Each row is where one point has got to under a steady rotation. How many steps took it there?
The counts run from 0 to 210.
[147 139 139 108 153 141 104  70 150 101 109 119 105 151  74 137 149 151
 144 136 130  94 156 110 141 136  94 150 128 162 170 128 156 122 118 116
 133 105 131  78 193 112 100 149 136 118 145 133 127 133 170 146 150 130
 113 171 108 123 110  85 148 114 129 193 107 134 112 154  77 111  94 157
 141 127  80]
168
[135 154 163 114 132 155 111  81 145 119 105 129 122 130 100 153 156 156
 147 154 115 117 109 130 134 151  97 150 119 176 183 126 126 131 132 137
 158  86 123  54 166 143 106 156 135 111 162 144 124 148 163 105 159 114
 131 167 114 119 124 112 141 120 140 162 102 163 116 167  63 103  86 167
 142 150  92]
22
[149 139 167 108 121 156 108  91 117 105  98 124 104 117 115 123 148 146
 167 120 112 105 118 142 130 157 100 154 114 178 166 147 119 121 165 109
 160 102 143 100 174 143 131 153 116 109 149 121 118 156 173 130 148 120
 132 180  83 125 128  95 108 116 143 190 130 154 107 155  79 105  78 151
 142 148  81]
156
[140 141 132  93 126 168 113  83 125  83  83 136  92 123 106 133 153 148
 170 150 144 102 150 108 124 135  99 151  88 162 155 121 119 109 127 141
 145 122 122  76 169 129 131 170 144 104 163 149 122 146 159 138 127 120
 134 156 114 113 128  96 151 142 130 179 120 157  84 147  84 117  79 150
 151 150  72]
65
[126 127 149  88 113 166  96  51 119 112 103 142 106 123 118 134 140 134
 136 140 138 142 139 122 159 146  96 154 132 168 149 117 138 101 130 152
 186  68 141 104 172 146 125 154 145 126 159 117 121 146 153 125 136 123
 112 190  98 142 111  95 127 132 129 166 129 130 137 153 101  95  74 163
 149 143  74]
13
[127 154 149 102 132 156  83  77 122 114 127 119 129 157  91 129 122 141
 135 117 101 124 146 131 145 136 104 161 133 170 173 123 130 127 129 130
 158  83 151  94 161 162 128 179 136 121 149 118 129 141 183 139 137 140
 146 182  69 112 111 101 122 130 130 159 146 170 146 150  72  93  95 157
 143 163 102]
81
[138 146 151  94 115 170 106  91 113  73 100 128 105 128 107 124 123 141
 155 153  94 111 149 112 146 138 105 161 126 168 177 140 140 110 111 128
 133 112 139  82 155 131 155 153 139 102 141 121 147 124 183 171 139 126
 148 156 100  97 121  92 150 148 129 202 132 161 120 163  63 118 106 126
 138 145 103]
210
[122 137 148  92 100 172 117  81 110  70 106 136  98 114  98 146 148 134
 146 163 122 119 136 108 133 145 129 177 111 162 168 133 110 122 122 132
 131 114 120  84 159 136 129 150 146  94 167 118 135 139 134 126 141 108
 109 177 119 104 136  89 146 138 125 204 119 149  92 166  72 106  85 149
 129 145  79]
97
[143 163 130 112 115 160 103  59 140  77 101 116 126 125 101 140 147 158
 144 119 142 118 125 110 133 134 100 156 106 168 174 142 122 122 135 113
 156 120 154  73 181 138 108 151 136 130 159 124 144 123 176 129 143 129
 130 179  90 130 137 103 140 116 147 180 125 177 111 129  79 103  96 143
 153 154  93]
204
[151 138 149 102 138 151 111  89 130 101 114 119 104 136  73 115 140 142
 144 134 118 112 161 116 135 147 105 161 140 154 165 113 150 124 149 128
 156  94 128  86 192 105 131 153 148 116 155 126 121 137 165 156 143 122
 116 191  86 116 126 106 142 110 126 187  90 121 117 151  74  99  82 156
 139 120  80]
88
[136 165 156 128 131 155 118  62 151  91 100 117 121 130 117 145 156 151
 142 169 116 133 126 125 148 153  80 154 121 160 192 139 128 139 124 140
 155  94 140  68 160 146 121 147 143 122 146 124 135 140 189 111 156 129
 123 147 106 122 128  92 137 136 142 159 119 162 138 171  87  90 109 175
 141 156  99]
25
[138 126 159  94 146 160  99  91 122 124  95 144  98 135 112 123 142 146
 172 128 118 101 147 129 134 150 103 150 105 165 158 106 122 103 145 145
 152  85 128 100 166 144 133 187 132 113 164 135 114 174 156 118 129 119
 125 167  92 116 115  93 127 133 125 168 134 143 112 168  79 107  62 167
 136 151  76]
190
[138 125 152 104 115 146 103  85 101 133 102 140 125 130  91 124 130 135
 157 124 132 114 125 123 162 135 104 169 134 157 165 136 143  98 118 106
 152  94 136  98 196 136 107 152 134 128 152 126 129 155 168 132 140 127
 108 192  98 128  99  78 130 136 140 187 133 134 122 154  79 106  69 140
 170 131  77]
44
[137 153 131  90 108 179 103  91 104  70 116 119 110 134  85 138 131 143
 131 157 122 111 156 107 145 129 125 193 126 149 175 130 122 121 115 126
 128 125 122  93 158 143 133 145 145 101 151 123 130 136 151 142 140 115
 109 183 112  99 126  86 143 156 126 196 128 165 104 153  73 114  88 130
 150 153  84]
176
[136 145 136  98 112 158  98  90 116  99 116 136 107 126  86 131 143 145
 159 146 135 116 143 128 146 141 108 175 131 153 161 105 116 125 127 137
 160 105 115  67 172 137 121 154 141 112 176 145  99 154 162 125 138 114
 133 184 105 112 123 115 139 146 134 148 108 164  83 140  79 100  66 140
 182 155  74]
146
[123 155 117  97 106 163 105  53 113  73 108 116 120 141  87 142 139 135
 125 147 142 130 158 101 153 121 110 178 113 140 172 132 127 120 102 123
 135 114 138  90 175 148 117 157 154 127 153 115 140 127 165 131 134 137
  98 176 102 115 122  78 145 152 132 183 139 159 122 143  93  97  99 151
 150 150  86]
173
[135 158 124 102 104 155 101  69 130  97 104 146 107 118 102 145 148 139
 158 157 142 111 127 117 138 131  84 158 114 172 159 125 120 122 121 133
 153  93 132  61 162 142 114 159 146 105 166 161 127 141 163 132 151 125
 153 169 122 122 111  98 143 138 139 161 116 167  95 131  84 110  96 142
 176 153  79]
68
[145 136 132  89 132 183 115  61 141  64  90 120  83 136 119 137 156 153
 139 161 137 109 171 104 133 148  97 152 101 159 156 122 125 115 130 160
 157 114 131 103 150 138 135 155 145 107 145 121 121 143 159 137 130 119
 116 160 108 119 134  84 140 141 118 186 134 147 117 163  97 113  86 175
 130 151  79]
62
[129 164 126 101 104 167  96  55 132  71 109 115 126 130 105 144 141 150
 132 133 128 124 132 112 138 131 106 160 121 178 170 144 120 124 123 125
 155 111 154  82 158 150 119 157 138 118 148 116 148 114 172 139 143 134
 147 183  92 124 131  98 140 126 138 184 135 183 126 134  73 104 109 142
 151 160  97]
206
[129 136 162 102 118 160 110  97 133 101 101 145 111 113 108 151 147 156
 160 170 124 104 126 115 146 149 122 163 132 168 175 135 120 116 121 128
 138 107 120  61 161 142 118 150 132 110 163 141 130 140 144 117 152 105
 124 170 127 123 116  98 155 137 135 182 103 163 104 165  51 112  83 136
 152 141  79]
100
[159 153 166 109 133 155  98  95 111 107 106 128 115 129 102 113 124 149
 172 116 107 103 125 130 153 141  84 174 111 160 178 144 128 109 137  97
 131 112 145  90 177 141 127 137 119 110 149 125 129 167 186 133 144 123
 130 163  94 111 120  80 118 140 148 190 144 151 103 155 103 111  82 134
 157 157  93]
76
[153 145 144 107 156 142 105  79 151  98 114 121  97 146  78 132 148 143
 146 136 114  94 159 115 134 134  94 150 128 160 171 127 155 129 124 115
 125 101 129  79 189 108 107 147 140 107 146 135 126 134 172 144 154 126
 119 171 106 114 114  83 145 113 127 198 105 134 110 161  76 113  97 156
 136 129  82]
167
[131 130 148 104 112 144 100  77 101 134 106 137 126 128  94 129 130 134
 155 120 132 124 125 124 160 132 111 168 129 154 171 132 139 101 124 102
 150  86 137  96 194 151 108 155 139 134 160 124 133 152 167 124 139 130
  98 191  96 132 105  81 126 133 141 180 139 139 129 152  79  97  75 143
 165 135  80]
45
[141 154 152 105 129 159 100  66 138  69 105 134  98 118 132 135 139 139
 155 161 109 111 153 134 171 158  91 167 135 145 178 143 121 132 127 128
 133  99 155  94 147 159 140 141 141 107 144 118 113 152 177 116 157 124
 113 147 108 131 116  73 124 157 138 169 141 157 125 166 107  93 105 150
 146 159  84]
106
[140 150 150  99 106 168  99  75 117  99 105 142 106 107 134 126 129 132
 149 159 118 129 149 127 177 150  95 186 150 146 179 132 130 119 148 136
 159  75 160 104 159 170 155 148 152 120 149 127 123 154 163 130 152 115
 111 176 101 137 113  91 127 150 136 163 135 142 150 150  97  88  95 146
 160 141  81]
184
[145 126 167  86 142 177  95  91 122 107 105 139  88 135 122 117 139 144
 160 141 110 105 154 128 148 155 102 167 116 164 155 122 123 107 152 145
 151  87 138 120 152 151 143 162 130 101 149 121 111 173 152 127 133 115
 123 172  95 121 115  82 112 138 120 182 141 133 116 168  95 111  70 165
 133 154  73]
188
[121 151 141 112 127 144 108  67 124  95 106 123  97 138 106 139 146 115
 143 146  95 122 144 125 122 145  99 141 120 172 172 130 132 137 126 135
 140  71 148  97 161 143 133 187 149 102 147 125 144 131 187 140 150 147
 143 159  86 105 118  88 130 133 127 179 142 157 142 175  68  96 114 172
 115 144  95]
162
[143 161 135 103 139 164 105  60 161  86 103 124 104 121 118 142 157 151
 130 153 136 115 160 118 145 153  96 156 136 145 173 119 133 135 156 145
 163  85 155  85 168 148 131 156 159 129 159 135 125 136 163 121 154 121
 100 174  99 146 131 105 145 127 132 160 108 144 139 149  90  83 101 175
 136 137  79]
58
[144 143 139 108 102 149 110  78 104  83 122 128  90 132  79 124 131 108
 150 160 110 117 159 121 152 135  92 181 143 159 159 134 141 131 110 129
 143  92 136 104 162 125 136 137 149  91 139 127 122 134 175 169 153 130
 141 178 104 102 104  77 126 146 123 191 133 141 112 150  86 108 102 135
 165 136  79]
39
[133 156 133 118 130 146  99  67 132 116 116 132  99 133  95 143 151 122
 147 146 121 128 134 128 123 145  89 152 118 160 165 102 123 140 137 156
 161  59 138  80 159 143 115 177 157 108 176 150 120 156 168 114 149 135
 138 169  98 117 125 105 128 130 132 146 126 154 115 155  87  88  91 182
 140 154  81]
194
[122 139 143 105 107 147  94  70  96 130 112 134 126 129  96 134 129 129
 148 120 130 131 124 127 158 134 113 173 132 154 173 130 132 107 125 109
 145  82 147  98 190 158 114 164 145 132 163 121 136 147 160 119 141 134
  99 197  90 128 110  85 126 139 139 176 142 144 134 153  82  89  82 147
 153 143  79]
46
[129 145 149  99 124 173  93  91 106 106 127 124 109 138  95 144 132 128
 121 142  98 126 134 128 135 145 131 185 133 158 178 122 123 130 135 136
 135  81 133 107 149 161 132 159 149 101 155 112 132 147 146 120 147 118
 104 194  98 103 128  89 118 147 124 187 141 154 133 182  66  95  86 158
 115 153  90]
50
[126 148 148  90 139 164  82  49 161  84 120 134 115 139 105 137 139 147
 136 151 121 120 178 102 179 142  93 168 142 150 164 120 132 117 119 138
 148  89 157  79 159 149 122 148 149 125 156 125 127 137 155 125 142 125
 115 162 103 139 113  86 146 134 123 163 119 137 139 145 103  94  95 162
 142 150  82]
138
[142 151 151 123  95 163 119  72 115 103 109 124 108 123 108 133 142 138
 142 169 126 140 116 135 158 156  88 174 137 164 169 129 128 127 118 160
 186  89 128  91 152 143 131 133 143 111 147 123 109 146 185 127 155 119
 136 183 106 121 117 101 119 152 136 151 127 162 132 162  83  93  83 150
 177 153  85]
150
[173 142 137 123 126 162 121  87 107 107 107 113  96 141  82 118 139 138
 135 142 129 115 129 126 129 138  84 170 113 164 167 126 158 122 134 138
 167  96 118 111 173 113 122 135 140  97 130 127 121 149 180 160 150 124
 124 193 102 103 121  78 116 134 132 195 128 136 118 166  86 119  81 154
 151 135  83]
120
[122 156 123 106 100 142 105  64 116  85 108 126 109 134  93 132 136 120
 156 154 124 118 164 117 146 130  95 159 136 158 161 125 129 127 106 130
 152 101 144  88 168 139 133 175 153 116 150 136 130 125 190 162 139 147
 155 166  88 112 106  91 145 143 124 161 135 168 123 133  77  97 113 144
 172 144  86]
36
[137 161 133 109 101 155 100  64 131  98 109 141 110 120 103 150 146 135
 152 165 136 116 126 115 148 131  81 161 121 175 160 128 125 127 113 138
 157  84 140  66 156 143 113 150 146  99 157 152 128 138 165 131 160 126
 158 171 119 122 112  93 138 142 141 157 121 169 109 132  87 116 101 142
 178 159  80]
69
[160 132 143  98 125 165  96 100 113  94 107 142  90 117 100 108 121 138
 162 134 114 108 161 121 153 152 111 175 146 143 167 108 148 108 148 138
 153  91 137  88 171 115 161 148 149 114 164 134 117 147 172 164 140 110
 122 181  95 119 123 106 144 141 127 176 114 130 113 155  76 102  74 130
 157 128  77]
8
[150 140 154  93 155 166  88  89 140  82 106 128  90 143 116 124 141 155
 163 134 115  83 168 138 155 155  95 158 124 158 165 131 124 122 137 123
 134 117 141 104 154 151 130 153 121 104 139 121  98 165 177 129 140 120
 126 155  99 121 114  81 117 144 130 175 145 162  99 164  92 113  80 152
 150 163  79]
109
[134 148 150 107 135 156 103  84 105  94 119 112 106 149  83 114 123 126
 135 137  90 129 160 123 134 145 105 168 136 151 177 110 142 131 130 141
 146  82 138 103 163 131 149 172 154 109 151 115 129 139 191 156 138 138
 131 171  76  90 128  98 130 142 120 172 136 147 138 172  71  92  98 161
 126 144 101]
84
